(in the rows, 128 means zero)
Each named move below is a turn or a mirror, shown by a few rows before and after it. Which moves, in which order, take the first row of each later pair to the second? The first pair is answered.
move Z787:
[130 130 111 131 101 102 117 132 115 124 109 153 115 140 134  94 118 110
 134 150 120 115] => [124 122 111 135  99 102 117 131 114 123 109 155 117 139 131  95 122 112
 131 153 127 113]
[142 130 145  97 123  99 163 120 162 129 147 107 117 129 143 103  94  79
 152 125  92 158] => [137 121 154  83 111 108 150 105 172 125 154 118 129 133 140 110  92  82
 144 131  94 139]
[144 156 129 140 155 109 171  98 128 127  81 119 150 124 166 124 126 109
 123 130 133 129] => [132 144 145 117 133 125 146  72 142 119 106 125 174 117 159 129 121 118
 105 141 138 102]
[109 106 156 123 145 134 103 115 123 119 142 111 181 151 121 127 164 161
 131 123 139 111] => [118 128 144 148 179 117 133 150 100 127 119  98 152 153 124 119 174 152
 151 107 133 145]
move Z962:
[123 129 144 132 150 130 142 134 145 127 121 131 145 119 114 161 149 167
 113 127 119 117] => [126 140 141 132 150 124 150 137 160 118 117 127 133 113 116 156 141 154
 101 133 114 116]
[146 106 137 164 123 125 129 126 162 144 139 129 118 131 127 117 135  93
 121 149 122 146] => [136  91 139 161 123 139 116 120 139 154 144 126 141 140 123 127 159 118
 136 139 130 146]
[111 110 141 113 107 142 122  90 136 111 153 117 146 130 120 127 116 136
 142 129 137 114] => [105 130 119 131 116 133 109 129 103 111 108 121 105 131 114 122 152 162
 135 131 139 112]
move Z497:
[126 127 127 132 127 128 127 138 125 132 131 114 112 122 123 123 126 132
 143 123 121 135] => [128 131 129 131 139 125 135 140 128 134 127 112 115 122 129 130 124 135
 130 130 119 134]
[110 108 131 126  87 134 122 133  96 122 123 117 120 147 143 106 137 163
 142 121 168 153] => [122 117 131 140 114 131 147 153  93 128 108 109 127 146 148 119 141 169
 126 121 163 166]
[143 128 131 140 180 131 158 143  86 158  81 106 159 140 143 162 178 181
 111 110 127 146] => [156 120 157 118 172 138 173 123 141 152 111 118 194 124 148 175 142 159
  71 130 122 132]
[122 153 112 105 112 140  93 150 154 132 128 132  99  99 138 119 112 113
  89 156 125  89] => [115 154 105 109 101 145  80 150 134 134 124 130  87 105 137 112 124 118
 105 152 130  88]
move Z436:
[116 111 142 127 108 133  67 129 147 134 126  99 133 116 127 124 124 110
 105 121 140 110] => [134 122 138 151 151 130  99 150 123 153 106  84 137 122 136 137 141 121
 125 100 135 145]
[113 133 135 100 148 160 156 136 144 117  82 115 150 117 123 161 121 138
 114 130 126 153] => [108 123 136  88 126 161 136 121 159 108  94 128 151 112 121 159 119 140
 100 142 130 137]
[154 128 153 109 143 133 152 115 111 150 122 131 174 145 138 132 141 165
 153 104 135 140] => [140 117 157  88 108 134 121  95 136 132 141 145 168 139 131 125 122 160
 132 126 144 110]
[104 109 111 133 102 126  90 141  68 115 109 147  85 128 103  95 143 143
 149 134 123 114] => [110 113 110 144 115 127 104 151  62 119 103 141  87 129 107  99 153 144
 159 124 117 130]
move Z561:
[ 88 101 119 117  96 146 100 109 135 110  87 150  73  96 111 107 171 129
 121 174 147 107] => [110 123 113 139 137 128 148 127 119 132  75 118  54 108 128 101 161 103
 170 147 130 172]
[115 129 114 112 123 145 136 103 124 117 158 111 165 133 133 121 125 130
 165 113 102 158] => [103 132 112 116 109 148 102 120 120 101 132 136 153 117 119 131 150 168
 108 139 112 112]
[ 98 154 147 116  99 142 101 134 117 151 132 129 105 132 107 124 157 178
  91 150  93 112] => [115 172 141 134 128 130 143 143 107 169 130 107  93 142 119 114 151 151
 139 122  82 169]
Now pairs of rows:
Each pair is two moves apart.
[126 151 112 147 143 114 153 159 135 123 108 138  96 120 132 130 136 123
 107 143 114 130] => [133 135 128 131 142 122 169 132 147 139 151 128 143 131 142 137 118 104
 139 129 110 153] | Z962 Z787
[138 118 141 118 115 122 128 113 123 135 141  97 159 141 129 130 111 115
 137 117 125 134] => [132 123 137 114 105 131 107 118 120 123 131 111 152 133 119 133 125 136
 106 132 134  99] | Z787 Z561
[139 169  95 138 182 127 146 138 108 107  82  93  32 123 155 108 103  94
 125 139 105 140] => [144 147 111 148 229 150 170 139  86 139  88  82 110 136 164 151 137 126
 138 114 102 163] | Z787 Z436
[110 146 117 157 128 122 140 134 114 133 104 121  97 137 132 112 128 113
 146 112 115 154] => [116 131 133 151 142 135 143 128 109 144 111 116 139 145 134 133 144 137
 146 105 117 157] | Z787 Z436
[108 144 117 142 123 123 134 151 147 113 106 134  95 119 114 130 139 156
  76 151 133 106] => [103 134 125 123  98 117 145 105 171 112 156 122 104 126 119 103  92 102
 123 141 127 132] | Z561 Z436
[117 119 127  88 132 118 122 118 136 106 157 150 185 156 141 132 144 163
 143 117 139 161] => [110 130 112  92 119 114  98 146 130  90 128 165 139 141 124 126 160 178
 106 134 143 131] | Z962 Z787
[ 99 120 123 113 113 153  97  79 172 128 156 143 165 129 118 136 123 111
 119 139 142  83] => [ 97 150  90 155 145 129 110 124 100 143 104 116  96 144 120 111 159 114
 182 108 143 135] | Z497 Z787
[121 135 110 140  98 130  88 122 149 110 129 130  70 122 121  98 119 134
 124 140 117 111] => [125 145 110 146 107 126 114 121 146 122 137 115  69 127 129  92 108 112
 155 124 110 138] | Z787 Z561
[134 109 138 119 155 107 179 128 120 140 135 107 162 150 155 152 145 132
 136 125 123 149] => [126 126 120 124 139  95 154 157 122 111  99 125 114 131 146 151 152 148
  76 154 129 107] | Z436 Z561
[114 121 137 111 112 131 127 122 143 111 140 169 115 131 126 153 113 116
 107 145 131 108] => [111 124 133 122 121 130 120 137 119 108 115 171 107 132 121 155 134 134
 105 139 133  98] | Z962 Z962
[ 93 148  99 118 120  80 131 126 143 111 104 138  89 120 150  89  93 112
 138 132 126 110] => [ 91 136 109 106 114  83 127 104 150 109 128 131 106 129 152  85  82 101
 157 126 130 117] | Z497 Z561
[110 104 130 104 146 130  96 152  64 143  84 146 149 143 111 154 169 195
 124 112 132 107] => [143 149 144  89 133  92 172 136 158 132 126 137 110 122 140 115  58  69
 135 123  96 161] | Z962 Z561
[154 118 155 102 147 114  80 140 146 139 162 147 140 150 124 138 123 107
 112 166 119 127] => [160 123 154 113 163 108 101 144 131 154 160 131 144 159 134 132 125 106
 144 147 117 156] | Z787 Z962
[107 147 107 120 123 127 116 136  83 134 128 131  99 139  79  84 160 142
 130 122 147 106] => [112 150 113 109 121 127 114 137 106 121 131 142 102 126  81  92 149 142
  92 141 141  90] | Z497 Z436
[165 148 126 106  86 118 129 120 132 114 136 136 104 139 129 103 102 113
 157 141 123 153] => [153 132 131  96  72 129 107 109 132 105 148 147 123 140 120 113 114 131
 133 154 129 126] | Z436 Z561
[138 131 111 130 135 140 155 128 106 166 138 100 126 136 126  88 124 147
 167 115 122 153] => [133 138 102 135 138 135 155 139  99 160 124 106 107 139 123  86 132 151
 160 120 127 146] | Z561 Z787
[141 110 135 118  97 146 121 104 138 121 173 132 148 141 133 112  99  98
 116 147 114 114] => [144 117 135 122 107 152 128 116 143 118 167 135 165 134 135 128 108 109
  88 155 111 108] | Z561 Z962
[141 153 127 148 147 116 153 149 139 121 113 127 134 120 125 136 129 128
 111 137 130 140] => [127 136 131 126 106 122 124 110 152 105 144 135 131 122 113 121 112 113
 117 145 137 122] | Z497 Z497
[146 142 121 162 172 131 144 170 120 134  92 121 128 124 132 148 150 150
 110 125 123 135] => [149 159 118 158 154 113 158 163 131 133 100 114  99 122 135 123 125 112
 127 123 113 150] | Z436 Z561
[105 109 139 103  76 142  93  94 145 119 156 140 130 122 115 121 115 130
 108 145 140  77] => [130 130 133 126 119 121 162 105 135 151 155 107 121 139 141 110  99  86
 182 101 120 163] | Z561 Z561
[140 144 124 103 146 119 143  98 138 110 144 102 141 118 101 118 114  99
 178 134 135 184] => [140 168 109 128 159 111 136 149 118 104  89 120 102 106  96 121 141 128
 139 148 132 171] | Z561 Z787
[154 100 101 130 161 136 136 155 104 146 132 107 110 128 137 128 181 154
 174 121 145 156] => [176 115 117 133 174 125 181 163 156 142 139 114 130 110 152 146 153 133
 124 134 133 163] | Z497 Z962
[151 143 135 139 171 109 188 150 154 159 153 108 176 109 160 155 119 125
 125  74  95 179] => [146 128 148 125 164 124 176 134 166 152 169 114 202 107 154 167 117 140
  96  84 104 151] | Z962 Z497
[112 126 134 111  99 133 115 110 157 103 149 138 126 116 118 128  98 121
 122 142 119 107] => [115 124 131 112 104 129 124 100 153 108 155 130 122 116 121 118  90 104
 149 133 115 126] | Z787 Z561
[116 117 127 101 100 155  89 102 100 111 165 121 112 123 134 122 126 124
 159 122 154 121] => [137 155 113 120 122 128 125 145 118 106 134 121  63 106 145 115 108  92
 142 131 137 144] | Z497 Z962
[156 114 160 112 151 141 164 115 161 147 154 118 195 130 149 160 127 141
 102 126 113 135] => [164 131 149 133 176 130 181 148 151 149 123 113 172 130 151 166 143 141
 103 122 108 144] | Z561 Z561
[157 166 140 169 124 142 141 146 156 146 183 132  91 153 128 172  97 137
 107 144 124  87] => [152 158 140 156 114 140 128 125 158 151 203 130  86 159 126 155  89 124
 126 143 127  92] | Z561 Z497
[124  96 154  94  89 160 102  83 159 125 151 141 170 139 128 115 111 124
 153 134 128  94] => [121 120 117 134 119 140 108 130  87 141  98 119 112 155 130  96 145 130
 214  98 129 138] | Z497 Z787
[109 116 100 142 128 136 104 137  75 137  90 127 114 144 119 123 169 178
 151 123 150 110] => [107  94 112 119 109 145  94  93  94 135 134 129 151 147 112 120 154 164
 166 123 149 103] | Z561 Z561
[116  91 115 127 105 116 134 116  95 129 170 130 161 144 116 124 123 117
 131 144 143  84] => [120  91 115 139 126 124 141 131  86 139 159 125 173 146 116 139 141 141
 125 138 141  90] | Z436 Z561
[141 132 133 117 155 134 130 175 158 115 113 145 121 128 124 141 133 136
  60 165 114 109] => [150 132 133 132 184 130 156 185 129 137 106 124 126 140 132 150 148 136
  97 140 108 150] | Z497 Z436
[126 144 111 123 112 116  84 147 119 117 102 139 106 115 108 136 124 150
 106 144 123 102] => [148 145 129 110 122 112 132 125 165 130 139 130 138 108 133 138  83 105
 115 140 104 133] | Z436 Z962
